(in the rows, 128 means zero)
A single turn carries every row of the set below to another of its rows. Some are shown first; where does it send the rows asked next?
dov: [122 157 179 155  95  94 146 164 113 119 153 114 138 159  95 124  91 116
 132  90 131 140 115 109 132  93 115 127 116 152  99  68 112 124 149 101
 135 121 144 151  94 111 105 135 146 130  98 101 119  98 119  98 114 100
 136 172 108 164 107 123 117 145 116 138]
Molil: [142 169 139 148 130  96 126 153  96  98 130 113 131 139 143 108 123 103
 137 137 138 181 123 127 140 139 128 126 101 119 135  99 102 126 151 119
 136 144 131 148 134 156 153 116 109 120  80 111  94 130 163 140 109 122
 125 150 140 124 122 113 108 144 130 143]
gog: [114 164 115 137 136 109 149 110 104 118 147  91 129 136  92 133  99 144
 144 130 121 162 131 128 158 116 128 108 125 150 126 118 133 171 137  97
 129 145 136 126 129  80 129 121 149 131 112  80 114 124 125 134 111 142
 107 129 140 110 120 113 102 135 128 137]
Vevu: [106 134 128  77 131  84 111 150 141 106 116  91 110 161  80  98  75 126
 134 112 125 126 135 106 134 136 129 123 149 145 127 119 106 134 126  78
 130 116 146 115 134 121 116 131 118 132  84 111 110 120 161 111 138 120
 129 165 117 105 110 111 120 111 109 125]
ninet: [118 167 135 133 155  95 114 152  81 122 156 100  83 119 110 128 130 131
 124 128 117 167 133  98 147 138 156 147 106 146 124 109 117 106 114 141
 146 140 127 153 109 107 109 148 128 128 100 123 108 102 156 138 139 106
  95 141 130 121 122 113 118 145 145 155]
lativ: [119 137 133  96 119 119 110 157 150 125 119  99 113 141 123  87  94 117
 147 125 132 134 121 143 153 108 112  94  96 152 127  96 117 120 143 110
 149 103 132 108 127 112 119 168 122 107  63 107 110 152 104 137 137 128
 136 136  83 122 108 136  98 115  98  96]
tebol: [ 99 157  97  95 123 109 110 113 106 107 132 118 107 134  93 126 122 155
 134  87 123 110 117 128 134 133 133 135 120 115 122 111 108 145 135 152
 127 125 154 127 126 112 119 182 145 127  95 126  97 127 122 168 123 128
 117 183 115 140 126 118 102 143 127  95]
nutok: [109 148 165 142  92 105 143 139 142 102 116 102 105 182 106  88 123 113
 127 141 144 144 120 146 174 113 109 154 128 155 121  97  84 144 152 165
 130 137 132 136 128 121  94 136 105 126 122  91 100 143 114 125 128 136
 111 152 115 112 130 133 113 126 140 129]
Tez: [132 176 132 142 129 114 121 168 139 132 172 123 116 145 113 123 141 135
 144 133 120 116 122 147 128 121 143 109 132 137 106  89 119 120 110 152
 131 147 116 133  87 132 141 131 135 101  89 116 109 106 135 136 134 117
 132 128 109 135  78 119 119 124 137 130]
nozo: [ 80 139 118  96 135 105 118 127 128 108 141 104 139 152 143 107 102 123
 120 125  72 166 138 124 142 115 120 127 141 139 116  89 116 128 154  93
 133 129 134 144 135 106 100 167 138 126  59 117 125 137 145 100 114 112
 146 153 103 118 127 126 116 135 128 114]
puled: [117 167 157 155 109 103 123 150 143 136 121 116 127 142  96 109 102 137
 126  92 150 117 142 109 149 103  87 140 149 131  70  64 135 142 128 114
 150 141 154 135 132  94  84 133 100 129 105 120 107 139 116 149 118 117
 143 166 138 151 132 116 118 139 128 118]
rided: [113 187 156 133 125  96 134 165  97 127 123 120 119 131  82 127 104 112
 126  98 138 179 113 127 139 121 152 127  94 151 101 106 123 106 134 129
 133 139 161 126 110 143 129 148 135 148 104  88 114  84 141 144 128  99
 160 152 144 147 106 143 108 125 122 160]
lipev: [124 145 146 151 127 112 118 147 111 102 149 108 115 142 167 100 105 125
 107 118 143 153 160 137 206 130  94 130 147 153 111  93 113 120 112 132
 127 130 152 114 130 122 127 112 134 127  97 105 119 145 142 103 117 114
 150 150 132 129  85 121  96 100 137 126]
leguk: [114 162 147  98 105 133 147 167 136 126 120 140 102 130 109  94 120 135
 105 125 143 154 123 101 128 135  90 104 138 123 105 104 107 136 131 130
 139  90 168 147 124 100 144 168 134 158  96 118 130 142 122 142 105 122
 118 128 104 136 116 137 109 138 144 116]
pinu: [105 144 177 140 120 116 148 125 121 120 165 125  86 159  94 101 112 131
 100  98 169 123 159 107 157 103 121 114 135 145 116  88 145 125 138 153
 165 151 117 127 114 102 152 126 107 133 102  99  96 101 115 143 123 127
 111 133 137 129 136 128 104 141 116 108]
ler: [133 135 143 127 101  97 145 145 115  86 134 116 130 117 146  76 109 123
 126  94 126 160 180 144 137 112 125 129 140 150 113 104 107 129 146 122
 173 131 143 127  87 111  98 136 120 122 102 138 102 134 142 144 149 105
 143 154  92 144 124 120 126 113 104 151]
fimog: [ 91 135 144  99 102  91  86 144  94  86 161 104 143 170 110  82 117 159
 120 133 126 148 128 138 123 109 124 117 119 109 125 116 132 127 158 133
 142 131 139 139 136 109 143 146 125 172  84 103 111 136 129 139 143  97
 128 141 128 131 118 121  81 124 120 106]
ronap: [132 162 157 125 137 120 133 147 137  81 136 124 140 159 109 116  97 110
 102 114  86 155 130 140 151 137 144 127 148 155  88  66  69 116 134 125
 126 119 107 137  99 126 104 154 159 139  81 121  92 113 151 137 117  98
 121 146 118 145 113 120 115 147 119 128]
nolav: [106 132 130  89 124 116 129 116 117 132 137  89 126 139 131  90 112 128
 117 114 179 126  87 111 134 129 135 144 119 123 137 120 141 140 130 154
 160 130 144 106 119  99 123 132 134 136 130 109  99 116 131 146  99 131
 113 152 115 119 115 116  90 145 130 148]
Tagu: [140 159 118 137 131 111 116 121 108  97 117 108  99 133 111  97 104 133
 113 121  89 108 109 115 160 135 130 115 121 140 112  92 125 120 174 136
 156 149 122 124 104 133 120 135 101 137  83 114 124 140 168 104 108 112
 134 193 124 137  83 126 111 143 116 118]
zop: [ 86 150 121 132 133  97 123 143  83 126 149  92  93 126 125 124 103 102
 145  91 128 137 134 118 131 110 108  88 146 130 112 118 126 108 110 157
 143 131 150 140 138 132 132 134 159 153  86 116  81 120 156 138 107 136
 116 167 113 128 122 125  90 149 109 129]
migub: [122 152 134  89 124 104 116 130 107 124 157 115 106 121  66  96  97 130
 113 123 130 150  94 120 120 103 142 139 129 127 116 104 115 127 126 125
 145 134 180 106 132 173 121 127 132 130 112 119 117 111 148 151 123 115
 123 179 127 124 126 141 124 111 120 124]
puved: [ 93 162 147  84 100 102 116 147 127  99 110 102 126 118 155 103  97 129
 129 112 151 145 136 121 175 111 143 113 131 151 120  83 108 128 170 133
 141 150 181 109 137  97  99 106 107 142  52 110 106 123 147 123 110 123
 112 125 121 129 123 130 115 134 142 120]
pep: [124 156 135 146  96 130 127 188 122  84 158 120 133 133  89  84  60 106
 135 107 129 133 121 119 154 122 131  94 121 132 130  76 111 128 160 154
 117 137 131 112 117 106 119 153 146 152  74 122 107 111 130 153 117 115
 120 146 101 134  90 132 110 169 118 115]
simud: [101 155 135 133 137 112 153 149 125 120 159 111 110 161 107 112  96 118
 139 113 146 151 116 110 148 124 128 135 128 145 118  70 107 112 124 132
 150 131 167  91 111 137 118 196  98 142  77 115  87 115 124 149 154  94
 106 158 134 120  98 131  79 161 158  94]
fum: [ 85 140 160 129 121 125 142 126 140  82 146 125  85 107  83 112 121 112
 124  96 140 124 140 139 150 106 118 143 133 149 115  64 108 142 146 143
 132 132 164 153  96 106  90 177 125 130 106 115 124 131 104 154 127 129
 111 136 138 142 136 133 123 138 117 107]
muli: [117 151 152 126 157 105 121 157 143 125 137 129 116 125 113 110  88  95
  90 101 165 155 119 144 165 140 119 106 133 160 116  77 121 157 128 141
 138 140 124 147 105 112  95 152 119 119 105 104  86 124 117 120 109  85
  85 148 117 144  86 137 100 142 103 129]
meda: [ 93 186 155 122 120 105 115 132 103  91 100 123 101 147 136 111 140 160
 118 131 126 159 141  99 200 110 103 141 144 168 116 112 127 118 146 130
 153 120 146 139 116  85 103 140 134 134 118 104 114 105 133 135 122 103
 113 128 135 118 117 109 112 115 141 136]
Fip: [ 90 158 156 148 100 108 107 126 131  82 149  88 118 125 109 127 107 109
  80 104 148 137 121 124 165 116 121 135 100 136 109  99 110 123 108 136
 138  96 117 117 122 107 121 124 135 116  72  93 102  71 125 136 138 115
 105 157 128 124 142 119 105 115 145 154]
roto: [118 177 140 133 120  88  98 146 157 113 131 107 103 133  88 124 108 145
 133 105 165 156 143 105 167 121 116 137 149 146 126 119 139 126 137 106
 138 109 130 123 143 101  88 125 109 152  95 123 118 159 141 101 127 104
 148 142 119 116 114 115 105 114 168 121]

Tez turns into zop
ler turns into Fip
And these:
tebol turns into nozo
migub turns into Vevu
pep turns into Molil

A single turn carries every row of the set below to another of its rows. Some are shown first; where does it send the rows asked next?
vugal: [121 110 132 135 166  90 155 125 157 127 143 177 147 115 146 122 126 106
 128]
verez: [ 93 123 133  94 161 109 126 112 101 106 119  91 125 111 127 103 143 116
 114]
duzi: [104 125  98 147 147  99 149  68 111 113 127 159 135 113 157 119 124 130
 126]
masip: [130 152 151  90 135  79 172  94 136 118 115 134 107 147 119 106 140 110
 152]
zedeg: [120 109 108 126 173  97 129  93  94  93 147 129 156 140 149 107 146 137
 123]
derof: [154 126 134 136 125  84 145 131 118 121 110 125 123 143 108 127  99 133
 130]
Der: [134 149 139  88 136  80 169  98 120 109 119 127 103 155 126 121 149 121
 146]
Lide: [123 113  97 126 169  99 133  99  86 103 138 131 162 147 158 114 135 121
 123]
sas: [143 148 114 133 155  97 157 145 133 125 107 169 121 142 115 119 117 108
 146]
zisa: [ 93 131 120  82 156 104 136 105  96 118 124  96 120 124 131 102 145 112
 112]
mibug: [129 156 145  91 146  87 159  90 128 115 125 122  99 151 112 101 139 123
 141]
kosi: [130 160 144  81 135  84 165  95 116 123 117 128 104 146 123 110 136 122
 140]
Guda: [100 143 102 146 147  91 145  69 115 128 132 156 136 119 160 132 126 120
 126]
komig: [116 117 102 130 161 101 132  96 109  97 144 133 166 142 149 111 141 131
 104]
Kufib: [127 109 155  88 150 123 161  94 126 118 110 127 111 153 127 133 139 131
  97]
Vafu: [139 146 122 134 145 102 161 133 127 131 102 158 104 134 117 111 110 112
 151]
tutav: [115 127  98 126 145  86 141 112 153 147 151 147 127 111  98 117 114 126
 124]
vor: [131 122 152  91 155 113 156  91 140 125 106 121 114 157 125 143 143 123
 107]
lar: [144 146 114 124 143 105 149 147 125 135 114 163 109 134 114 119 118 112
 153]
nul: [143 143 120 127 147 100 159 139 123 140 110 175 114 140 120 121 117 114
 148]
vos: [109  98 123 140 153  99 144 124 152 124 146 163 143 129 152 133 117 101
 127]
pogi: [120 121 108 127 144  89 147 110 146 134 165 158 123 110 100 118 115 123
 113]
kipeb: [108  98 125 126 174  92 143 131 148 121 153 167 137 119 152 130 121 111
 123]
nuv: [140 139 122 134 150 105 155 134 129 142 105 173 111 145 107 122 124 113
 150]
silef: [124 155 154  93 141  79 163  96 124 126 112 132 109 134 117 111 137 134
 148]
nok: [115 105 118 120 165  96 143 122 152 134 161 169 136 126 156 129 124 105
 136]
duda: [120 153 148 115 168 132 146 102  95 132 119 133 155 108 143 119 138 119
 105]
deku: [115 102 102 137 174  99 129 101 108  92 132 140 157 139 152 118 142 131
 108]
Pepoz: [119  96 124 136 160  97 149 127 145 128 148 173 146 124 151 132 121 113
 134]
Val: [ 97 123 126  89 158 112 137 108  94 124 113 100 116 119 117  90 147 110
 121]
tef: [ 91 135 118  88 157 105 139 105  96 112 112 104 112 121 129  92 141 123
 109]
mitum: [151 116 126 121 116  84 146 126 119 118  99 124 127 140 108 126 106 140
 131]
Tupe: [115 147 137 110 170 130 146 106 102 129 111 123 155  98 135 115 145 122
 115]
bori: [115 108 101 128 164 104 124  99 101 102 144 132 165 142 151 116 145 129
 114]
buv: [ 92 121 124  86 163 104 149 114  91 119 123 102 124 118 120 107 148 107
 110]

masip turns into kipeb
Der turns into nok
zisa turns into nul
And these:
silef turns into vos
Guda turns into Kufib
vugal turns into verez
pogi turns into Tupe

